Each row has a name. Each piece below is followed by the name of the row it came from, unless a question asks for something else. Each question is about the rows just above it.

[151  69 145 100 130 113 135 127 104 144 163  82 145 123 128 135  72 224
 121 128 118 138  76  75 202] -> T
[148 120 170 123 133 122 156 119  84 143 156 126 154 128  90 113 145 144
 136 123 119 122 132 108 122] -> K
[122 133  81 116 150  93 110 153 150 142  30 127 155 122 162 151 100 112
 139 111 176 109 132 136 130] -> X
Which entry of T is missing from [128 163  76 127 145 113 123 202 118 138  69 135 100 144  82  72 121 224
 135 145 128 130 151  75]? -> [104]
How many entries does [122 133  81 116 150] have? -> 5
Shuffled X with one entry gone: [111 136 153 139 133 176 150  81 151 116  30 112 109 127 150 132 122 155
 142 130  93 100 162 122], missing -> [110]

[102 102 100 116 110 124 141 122 118 141 140 138 162 117 111 100] : S
[136 107 140 116 140 118 138 117 141 124 122 111 141 162 110 129] : W
[162 117 141 140 117 136 107 122 111 129 124 140 110 138 116 141] : U
asked: [138 117 141 124 122 111] -> W
U without one entry, shuffled: [138 140 116 140 136 141 111 129 107 117 117 141 124 110 162]. Gone: -> [122]
Put [129 136 107 140 116 140 118 138 117 141 124 122 111 141 162 110] back in order: which row is it? -> W
Count the entries of [162 117 141 140 117 136 107 122 111 129 124 140 110]: -> 13
Which row holds [116 110 124 141 122 118 141 140 138 162 117 111]? -> S

[137 129 113 123 145 120 148 134 120 108 125 128 106 108 168 119 125 128
 136 130 121 132 151 135 121 159 101 129 119 160 138 143 164 114 123  99
 150 117 111 117 130 130 131 151 121 117 127 129 115 159] = J
[133 131 148 129 127 126 138 124 130 133 136 129 124 113 100 127 115 119
 138 139 145 118 115 117 120 128 193 134 124 114 123 124 126  99 143 122
 128 119 142 122 129 127 110 114 146 139 121 137 138 151] = D
[133 124 121 143 114 114 140 124 141 132 141 138 123 130 140 119 105 153
 127 114 142 121 142 130 108 134 108 107 134 134 131 111 120 136 111 101
 124 136 122 109 130 133 112 135 130 122 140 127 117 157] = B
[ 97 130 125 132 101 131 171 134 122 154 134 131 117 139 116 123 114 137
 124 147 141 124 130 116 117 123  88 127 145 102 121 111 140 165 132 123
 119 117 131 130 120 129 124 163 130 121 133 130 137 132] = R
[114 134 119 152 122 119  72 131 119 116 115 128 121 139 100 142 102 141
 115 133 131 144 118 116 113 116  71 118 118 145 130 133 146 109 123 138
 121 105 152 129 124 124 131 122 128 126 132 126 127 136] = M
[107 127 117 127 116 135 217 121 120  96 123 133 130 139  96  66 116 116
 118 120 151 132 129 137 140 136 135 117 130  99 131 111 147  81 135 115
 133 125 141 158 133 129 113 142 124 126 143 133 137  98] = P
[133 124 121 143 114 114 140 124 141 132 141 138 123 130 140 119 105 153
 127 114 142 121 142 130 108 134 108 107 134 134 131 111 120 136 111 101
 124 136 122 109 130 133 112 135 130 122 140 127 117  87] = A
[117 123 137 128 123 126 108 124 134 137 127 135 136 141 136  69 126 140
 128 158 130 126 111 124 126 117 142 115 135 130 128 119 139  95 128 105
 139 110 162 145 145 126 138 115 124 123 114 136 137 151] = V
[155 130 124 133 128 116 134 127 142 129 126 124 127 114  97 126 117 118
 124  97 127 116 101 142 102 129  75 142 125 121 115 133 142 108 139 176
 132 115 130 131 122 127 130  95 128 131 116 140 114 160] = E
[117 123 137 128 123 126 108 124 134 137 127 135 136 141 136  69 126 140
 128 158 130 126 111 124 126 149 183 121 149 111 144 134 135 133 125 184
 121 194 110 100 132 129 128 124 125 118 130 134 143 148] = H
[113 121 122 128 107 123 127 133 121 119 130 132 142 145 123 123 135 127
 129 126 148 141 121 128 106  98 176 138 122 130 142 137 135  68 121 157
 119 119 130 121 144 125 115 130 118 140 122 129 138 146] = Z
asked: [ 66 116 116] -> P
Which entry of Z is missing from [123 127 138 106 121 121 130 123 141 176 115 128  98 123 121 121 119 122
 140 148 127 132 119 138 129 119 146 157 125 107 128 118 130 137 113 142
 121 135 126 142 130 133 144 130 122  68 129 135 122]? -> [145]

[ 57 165 134 110  56] : L
[ 95 140 128 127 158] : Y
[168 117 124 138  96] : N
[168 124 121 123  99] : G
[130 172 166 108 150] : C
Shuffled Y with one entry gone: [128 158 140  95], missing -> [127]
L without one entry, shuffled: [165 110 134  56]. Gone: -> [57]
Which row holds [130 172]? -> C

[137  91  78  94 178 129  86]  Gugo
[189 104  97 145 146 168 126]  liri
[139 166 188 134 135 153 125]  seded
[189 153 125 166 135 139 134]  gidap
[199 116 134 135 114 178 141]  Kor
[146  98 126 104 189 145 168]  bofuv
Gugo without one entry, shuffled: [137 178 129  78  86  94]. Gone: -> [91]
How many entries does [189 153 125 166 135 139 134] have? -> 7
Number of entries in [189 153]: -> 2
Which row holds these entries in another order? [125 134 135 139 153 166 189] -> gidap
Put [126 189 104  97 145 146 168] back in order: which row is it? -> liri
Count the entries of [146  98]: -> 2

